500 stands for zero in the data rows.
Here are some points:
array([506, 563, 400, 558, 606, 435, 563, 525, 475, 574, 575, 488, 424])
array([478, 707, 629, 692, 334, 709, 520, 511, 398, 312, 321, 458, 238])
array([659, 267, 414, 373, 550, 412, 518, 319, 340, 620, 666, 450, 825])
array([529, 468, 498, 514, 519, 437, 487, 468, 507, 538, 511, 550, 480])
array([512, 515, 559, 443, 437, 510, 489, 501, 417, 500, 500, 455, 668])
array([572, 573, 504, 555, 240, 619, 431, 503, 620, 358, 431, 533, 818])
array([487, 510, 650, 521, 594, 489, 358, 404, 534, 492, 419, 547, 373])
array([482, 474, 552, 457, 649, 497, 477, 482, 543, 502, 450, 490, 370])
array([624, 640, 495, 850, 81, 573, 485, 423, 745, 425, 404, 808, 372])
array([276, 999, 528, 705, 395, 737, 506, 861, 801, 248, 265, 487, 268])
array([534, 598, 458, 575, 435, 495, 464, 469, 501, 514, 578, 523, 608])
array([631, 114, 665, 361, 840, 300, 665, 273, 255, 688, 376, 448, 0])
array([532, 492, 587, 620, 485, 539, 586, 450, 465, 455, 326, 544, 75])
array([650, 496, 443, 591, 529, 457, 513, 367, 457, 549, 530, 509, 521])
array([407, 691, 772, 699, 173, 729, 431, 546, 535, 272, 209, 568, 174])
array([545, 376, 510, 435, 721, 306, 498, 453, 539, 649, 524, 598, 326])
array([560, 555, 439, 615, 219, 549, 595, 538, 512, 455, 484, 575, 575])
array([519, 517, 493, 509, 256, 602, 527, 513, 459, 416, 501, 475, 715])
Here are 10 more points, each followed by its number:
array([506, 497, 541, 530, 554, 458, 445, 460, 559, 522, 485, 569, 420]) 0
array([476, 481, 536, 409, 479, 425, 450, 591, 630, 525, 484, 594, 636]) 1
array([512, 419, 567, 428, 528, 473, 478, 461, 412, 510, 482, 473, 534]) 2
array([484, 650, 440, 642, 532, 614, 598, 553, 496, 402, 406, 427, 267]) 3
array([477, 327, 500, 391, 807, 279, 442, 380, 435, 688, 662, 523, 359]) 4
array([416, 556, 415, 402, 678, 527, 549, 658, 589, 513, 554, 430, 519]) 5
array([549, 476, 545, 477, 440, 481, 450, 434, 438, 493, 503, 487, 663]) 6
array([567, 275, 624, 480, 375, 409, 407, 297, 374, 509, 476, 586, 493]) 7
array([519, 326, 575, 321, 535, 507, 482, 458, 405, 497, 475, 445, 645]) 8
array([455, 428, 599, 325, 585, 426, 324, 491, 509, 543, 566, 490, 790]) 9
Which of these numbered points is nearest to each point below by angle, seen from the average point of the first points? Its number follows each.
array([521, 388, 504, 310, 660, 335, 443, 497, 618, 632, 571, 531, 708]) > 9
array([507, 426, 441, 438, 828, 329, 472, 393, 429, 689, 656, 454, 438]) > 4
array([644, 307, 389, 317, 499, 523, 530, 361, 260, 552, 700, 346, 975]) > 6
array([419, 621, 406, 469, 564, 548, 586, 663, 544, 452, 539, 444, 512]) > 5
array([475, 581, 505, 559, 502, 573, 543, 536, 516, 436, 418, 468, 361]) > 3
Now 10 new points, numbered from 0 again:
array([676, 501, 420, 630, 646, 312, 420, 329, 523, 693, 634, 639, 571]) 0
array([601, 505, 442, 654, 405, 516, 556, 415, 467, 486, 479, 544, 421]) 1
array([524, 461, 614, 622, 502, 567, 557, 429, 453, 429, 320, 534, 33]) 2
array([320, 493, 512, 188, 814, 515, 392, 747, 714, 470, 497, 423, 659]) 3
array([421, 549, 351, 586, 589, 534, 460, 512, 527, 502, 641, 452, 514]) 4
array([561, 381, 548, 402, 729, 318, 493, 438, 495, 645, 506, 558, 365]) 5
array([562, 29, 263, 513, 791, 148, 385, 166, 567, 835, 872, 733, 329]) 6
array([525, 585, 376, 636, 251, 545, 621, 563, 547, 449, 507, 545, 537]) 7
array([233, 681, 231, 714, 523, 732, 374, 553, 503, 364, 694, 303, 488]) 8
array([477, 417, 567, 377, 603, 418, 354, 450, 512, 547, 556, 497, 679]) 9
Which of these numbered points is nearest to each point below by angle, seen from the average point of the first points? Its number follows each.
array([440, 516, 390, 544, 600, 499, 481, 469, 523, 536, 613, 448, 472]) > 4
array([514, 346, 443, 456, 754, 301, 447, 384, 469, 687, 672, 552, 445]) > 6
array([337, 671, 644, 528, 495, 593, 535, 663, 484, 371, 327, 440, 228]) > 2
array([584, 633, 380, 785, 0, 629, 657, 578, 585, 365, 429, 673, 510]) > 7
array([499, 543, 494, 538, 542, 497, 491, 495, 502, 505, 505, 501, 458]) > 4
